Rotation paths and how fast each direction turns (degrees a step):
Each turn is a multiple of 5 degrees from 10 to 175, or 0.
Each row of a path follows its step; steps can be skipped.

step 0: [ -4 -10   7  -4  -7  -9  -6 -17   3   1   5   1   8  19  -2   1  -4 -18
 -12  -6   7  -7  18  -2  28  -5  13   1   0]
step 1: [  2   7  11  11  -4  -3   9   4  -7 -21  15  12   6  -7   2  18   0   5
  26   6   6   1  11  13  -7   3  -9  -1  13]
step 2: [-13  -6  11 -14   5   1  -7 -18  -2   7  12   5   7  -3   2  -7   9  13
 -11  12   4 -16  12 -21  17  -8  -1   3  -3]
step 3: [  9   7  17  16 -16 -10   3  -7   3 -12   6   9  -8  13   2  17   5 -10
   8 -21  10  -6   5  15   8  -9   4   3  -2]
step 4: [-17  -9  -5 -15   1   6   0   4   3 -11  18  10   7  -3 -13   9  -3  20
  15  12  -5   0  22 -12   3  -1  -8   6   3]
step 5: [ 15  -2  18  13  -1   0   0  -8   3  15   7   4   7  -2  10   8   3 -17
  -3   2  15 -23   8  -9  19 -11   8   3   1]
step 6: [-17  -2   2   4 -14  -8  -1  -5  -3 -17   7   7   3   5 -13   9  23   8
  15  -8 -12   7  15  15   7   3  -5  -3  13]
step 7: [  4   3   8  -9  13   6   1 -11  -4  -2  20   2  15  10   2   7 -22   5
  -8  10  10 -22  18 -10   1  -5  -2   3   0]
step 8: [ -1   3  14   0 -18 -17  -3   2   1  -7   4  17 -10 -13  16   4  21  -8
  14  -3   9   0   7   0  18  -7   5  -6   7]
step 9: [-14 -11  10   8  -2   8   0 -20  -1 -14  15  -3  13  17 -20   7  -2  13
   5   4   1   0   8  -6   3  -1 -12  15  -9]
step 10: [ 10   7   8  -6   5   1   4   2   6   7   7  19 -11 -14  11  18   0   5
   2  -4   6 -28  18   7   7  -9  11   2   6]
Speeds:
[ 1  3  0  2  4 -2  0  0 -1 -4  1  4  1 -2 -6  1 -8  5  5  4 -8 -5  0 -1
 -6  7  6  2 -1] -> 130
[ 4  1 -5 -9 -3 -4 -2  6  4 -5  2  2  1  5  4  1 -7 -6  3  0  2  5  4 -5
  1  1  0  0  0] -> 100
[ 9  9  0  1  3  5  0 -4 -1 -2 -6 -1 -4 -4  0  5 -1 -4  4 -2  6 -2  2  4
  6  5 -1 -4 -2] -> 155
[-5  2 -6  2  3 -1 -3 -7  0  0  2 -8  5 -3 -3  0 -1  0 -4 -1  4  3  7 -7
  0  1  3  0 -9] -> 155
[ 3  3 -8  4  1  3  2  2 -7 -6  7 -4 -1  2 -3 -3  2  4  5  1 -1  6 -2  1
  3 -4 -6  5  2] -> 140
[ 2  0 -2  5 -4  6 -1  1 -3  0  1  0 -5  7  1 -6 -1 -5 -4  4  7 -7  5  1
 -3  2  5  6  0] -> 155

step 0: [  4   6  23  -9  -2  11  18   4  21 -20 -11   9   4   7  13   6  17  11
  10 -13  -2  13  -5  -2  -7 -14  -3   4  13]
step 1: [-21  10  -5  14  -3  11  16   5  14  -3 -12   8  -2  10   6  -3  13  22
  18   6   8  -5 -19  -9   3   4 -10  20   2]
step 2: [-11   8  -3   9   4  -4  -8  10  14  27  12  -4  27  18   4  11   9   3
  10   7   1  -5  -5  -4  -4   3 -17  18   9]
step 3: [ -2   2 -12   1   9  25 -14  -9  -2  14  12  -8   5  12   6  14   3  11
  -8  -7  -3  19  13   2 -11  -6 -28   3   9]
step 4: [ -5  19  -6  19   6  18 -18 -22   4  -1   1   2  -5   5 -10  16  -2   8
  12  -6  -1  20  -3  19   8 -10   6 -13   6]
step 5: [-15  24   5  21  -3  -2   0   9  19 -17  -3   9  11  -6  13   7  -9  -9
   2   1  -5  16   1  13 -12 -13   6 -17  10]
step 6: [ -6   7   1   4   4   0  16  11   7  -2  -9  13   4  -1  25 -17  26  12
   0   5  10   5  -1  15  -7 -22  -9 -13   9]
step 7: [ -2   8  -4  10 -13  -3  23  -6   6  14  -6   3  12  25   5   7  27  11
   0  -8  15   1 -12   5  -8  -6   2   7 -15]
step 8: [  3  10  -1   0 -12  13  -3   9  12  20  -7  -9  13  15  11  19  -1  24
   0   3   4   2  -4   5 -17  27  -3   3   0]
step 9: [ -1  10  -8 -10   1  15 -13  -5  13  13  -2   4  -4  10  13  17  14   6
  10  -5 -31   5  -1   5   7  13 -20 -12   9]
step 10: [-15  15 -15  12  10   8  -4 -11  16  -8  22   9  -7  -5  11  21   1  11
   8   2 -17   3   4   6   5 -13  -4  -2 -20]
Speeds:
[ 6  0  3 -3  4 -3 -6  0  1  7  0  0  1  0 -3 -2  5  3  8  2  2 -3 -4  6
  7 -2  5 -3  6] -> 155
[ 5 -2 -4 -8 -1  5  2  2 -1  0 -5 -1 -8 -2  3 -3  4 -1 -1 -1 -1  4  3 -1
 -2 -3 -7 -1  9] -> 125
[-1  2 -2  1  7  6 -4  3  2  3  8  6 -2 -5 -7  3 -3 -4  1 -3  3 -1 -2 -4
  1 -1 -6  4  2] -> 45
[ 2  0 -1 -4 -2  7 -5 -3  4  7  0 -3  1  6  1 -1 -8 -2 -4  2 -2  4  3  0
  8  2 -1 -4 -4] -> 65

step 0: [ -1   3   2 -10  -1  13  -6  18  -7  -2 -10 -16  -4  12  -3  26 -18 -11
  -7   4   1 -12  -9  -5   2  20 -18  -5   7]
step 1: [ -8 -18  11 -16  21  -5  -3 -11  10  -9 -12  11  -8  -3  20  23   5   9
   9   6   7   1  -8 -10   7  -6  -3 -13   0]
step 2: [ 12  -2   6  23  -1   4   1  -8   7 -26  -7   2  -6  -5   7   8  11 -12
  -5 -14  23  -4   2  -2 -12  -5  -6  15  16]
step 3: [ -1   0   6   4   7  24 -16  20  14  -2 -21 -20 -11   5  -5  -8  13  -7
  -3   9  -3  -8  -3  -8 -12  10  13  -5   0]
step 4: [-10 -12   2   5  17   9 -24  -6  -9  -3  -7   4  12  -8  -3   6  -6  14
  24   8   0 -15 -15  -7   6   4  -7  17  -3]
step 5: [ 15   6  20   6  12  -2   0   6   4 -15   2   7   1  -6 -13  16 -18 -13
   7  10  22   4  -7   9 -13 -17   1   0 -11]
step 6: [ 11  -7  14  13  -7  25  -5   3  12   9 -16   0 -12 -10   5  13  -6   0
  -7   8  -4   3   1  19   0  15 -15 -13  11]
step 7: [-11 -11  -1 -12  -9   5  -7   2  12 -15  -6 -14   7   3  -7  21  13  19
   3  13  15   4  -7 -17   6   5 -22   4   0]
step 8: [-12   4  16  18  12 -15   0  -3   1   6 -17   0 -14 -19  -1   9  14  -7
  10  -8  26   1  -6 -12   0  -9   3  -2  -3]
step 9: [ 13  -3   9  30   9  17  -6   7   3 -12  -2 -20  -5   0   1   0 -14  -6
 -17  -5   2   4 -12  -9  13  10   9   7   6]
step 10: [  9 -28   6 -15  12   2 -17   1   8   5  -9 -25  15  -2  -6  13  -2  -4
  12   1  -2 -13  -4  -1  -5  12   1  -7 -11]
Speeds:
[ -2  -4   1   7  -7  -1  -6  -1   2  -3   2  -3  -2   0   0  -4  -4  -6
 -10   2  -4  -2   1   3  -4  -3  -1  -5   1] -> 110
[-1 -2 -3  3  5 -4  6 -8  4  6  3 -1 -4  1 -2  0 -2 -3  1  6  4 -2  0 -1
 -4 -8 -3  6  2] -> 115
[ 0  0 -2 -6  5  3 -3  0 -3 -8 -3  5 -2  5  6 -3  1 -5  1  0 -3 -7  3  1
 -7 -2  3  4  5] -> 35
[ 2  3  3  4  3  2 -1 -3 -1  0 -1  4  4  2 11  2 -6  2 -4 -3  5  3  2  0
  4 -8  5 -1 -5] -> 100
[ 0  1  0  0  7 -3 -4  1 -9  1  0 -7  1 -3 -1 -6 -6 -7  1  4 -1  0 -4  4
  5  2  1  5 -5] -> 70

step 0: [ 10   6  -4 -12   3  -5   3   7  14  12   2  -6   9 -22  14   5  13 -12
 -11  -8   0   1  -7 -17   2 -15   7   2  16]
step 1: [  3   0  10   1   8  22  16  -5 -13   1   5 -19   9   7 -26  -6   7   1
  -2  -7   1  -3   7   7  -5 -16   3  -1  10]
step 2: [  6   8  12 -13  -2  10   9  -1   6 -11   4   7  12  11  17 -10   1  -3
  27   9  -6   4  -9  -2 -14  11 -12  -5   5]
step 3: [  6  -8 -10 -14 -17   0  -8  15  -1  -7   8  14   3  -9  -3   4   1  18
   6  -4  14 -14  -3   7  -3 -14  10 -17  -9]
step 4: [ -9 -15  -7  -1  -6  18  -6 -11   5  -6  16 -19 -13  -4  14 -10   4   4
  -7  11 -14  -9   7   8  14   4   5   5  -3]
step 5: [ 13  -1   2   5  11  -2   6  -1  -7 -11  -9 -11 -15 -10   9  33   7   0
   4  11   5   5 -20  10  -2   3  -3   3   2]
step 6: [ -6   1   5   7 -17   0   5  -1   8   6   9   4 -11   3  11   4  13  -5
 -17 -21   6  16   1   1 -16 -17  -3  -6  15]
step 7: [ 18   0   7  -9   4  20  -1   5   5   4  -8  -9   1 -14 -16  -6   0  -1
   0  -6 -14  12  18   2 -12  16  11  -5   6]
step 8: [ 11 -18  -4 -19  14  -3   7  -3  -7   5  13  -5  26  -4  12  -2  -2 -11
   6  -2   2   2  -9  -6  -9  -8 -15  -5  -7]
step 9: [ 13  12   9  10 -19   7  -2  -9  -7   4  10  -5  12  -1  -1   0  -2  22
   7   6   0 -24   0  -1  -3 -17   1  -4  10]
step 10: [ -2   1  -2   5 -10  27   5   8   0 -15  14   3  -7   4   6  -5   3 -15
  15  10  -3   5 -13  -3   6   2  20   3 -12]
Speeds:
[-2 -5 -2 -5  7 -1 -1 -2 -3  4 -2 -7  6  0  0  4  7 -1 -6  4 -3 -9  1  0
  3  0 -2  2 -1] -> 95
[-1  1 -1 -7  2  1 -3  5 -3  0  8  9  1  0 -2  0  0  3 -5  0 -3  2  3  3
 -2  9 -5 -5  2] -> 80
[ 2  7  1 -6 -7  0 -5  2  1  0  1  1 -2  1 -2  0  0 -7 -7  0 -2 -3  3  0
  1 -5 11  0 -2] -> 115
[  0  -2   0   4  -4   1 -12   3  -1  -3   4  -4   2  -6  -2   0  -3  -2
  -1   9   4   2  -2  -3   4  -2  -7   1   2] -> 70
[-8  3 -3 -7  1 -1 -1  2  4 -7 -1 -3 -7  4  0 -3  3  4  5  5  6 -3 -1  5
  3 -1  0 -3  0] -> 45
[ -6  -3   2   5   2   2  -2 -11   5   0   1   3   3  -1  -4  -2  -4   3
  -5   3   1  -2   0   4  -4  -2   5  -5   5] -> 135
[ 3  3 -2  3  4  1 -1  6  5 -2 -4 -2 -1 -3 -3  9 -5  0  4 -1 -3 -8  1 -4
  0  3  3 -6  6] -> 160
[-2  3 -3  6 -4 -1  1  5  4  2  4 -4  7  2 -1  2  6 10 -2 -3  0  5  6 -1
  6 -2  3 -2  0] -> 125

step 0: [  9  -7 -11 -16   1  14  -3 -14 -19   0   2   0  -3   6  -2 -23  10   4
  -2 -17 -20   1  14  -9  11  14   7   3   8]
step 1: [ -5  -9  -5  -6  11 -14  18   0   2  -6   0  -6  28  10  -9 -15   1  13
   5 -10  -3  -8  10  -8  22  -9   1  12 -11]
step 2: [ 21  -3  -3  -5  -2  -3   8 -19   1 -17  -1   0  27 -10  -4 -12   8  -2
  -3  18   9   1   6 -13 -11  10 -10  12   0]
step 3: [ 14  -1 -10   6  11  12   2  -4 -10 -23 -30  -3  -1   3  -9 -15  -2   9
   7 -12  -5   9   0   7 -15   6   5  12  -3]
step 4: [ -2 -10 -11   1  17   4   9   1   5  -7  15  -6   6  10 -16 -13   1   8
  -2  14 -22  -6  11  19  -5  10  19  10  -6]
step 5: [ 12 -11 -25  -1   5  10  -4  -8  -6 -13  22  12  11  13   4  -9   0  -2
   3  -5 -15   2   4 -23   7   9  -6   8   5]
step 6: [  3  -6 -14 -18   8 -17   6 -10  -5  -3  -7  -5   6   4 -13 -15  -2  16
   4 -13  11  22  13  -8  15   6   3  14   2]
step 7: [  7   0   3  -1  -9   4  14 -15   9 -13 -10   1  28   8  -6 -26   7  12
  -4   9   1  -8  17   9   0   3   0  -3  12]
step 8: [  6 -16 -11  16   1   3   2 -15 -12 -11 -17  -4  10   3 -14 -10  -2  -6
   3  -5  -9 -16  -2  -9 -13  18  -5  15 -14]
step 9: [  9  -2  -9 -21  17   2  16   3 -16 -13   2  -4  -2  -7  -8 -10   6   1
  -3   4 -25   6  12   0  -9  -2  14  20  -7]
step 10: [ 18 -13 -16   8  14   3   3   4   4 -18  20   3  22  11   5 -15   5  18
  10  -2  -4   8  -4   4   6  -8   2   3   0]
Speeds:
[ 1  0  1 -4  3 -4  2 -5  1  9  5 -4 -2 -9 -6  0  2  0 -2  8  2  1  1  2
  0  6  4  2 -1] -> 155
[-6 -1  5 -4  1  2 -3 -6  1  4 -3 -3  5  4  2 -2  1  0 -3 -1  7 -1  5 -5
 11  2 -4 -1  1] -> 65
[ 2 -7  1 10 -2  1 -1  1  1  1  7  3  9  1  2  0  6 -5 -6  5  2  2  2  2
 -2 -2 -1 -3  1] -> 130
[-7  5 -6  2 -1  1  3 -2  5 -1  0  3  6  0 -6  6  5 -2  3  1 -3 -5 -5 -4
  3  4  4 -4 -4] -> 110
[-1 -9  7 -4  1  5  3 -2 -7 -2  6  4 -4  2 -2  3 -1 -3  3  0 -4 -2 -4 -1
  6 -2  5  1 -2] -> 80
[  1   2   4   8   7  -2   3  -1  -1   2   1  -3   1   1 -10   2  -5  -4
   1  -9   1   4   3  -4  -2  -2   1  -3   1] -> 145
[-2  2 -5  2 -2  1 -6  0  4  0  3  9 -4  4 -5  1 -8  3 -5  2  1  4  2  1
  4  2  3  3  6] -> 55
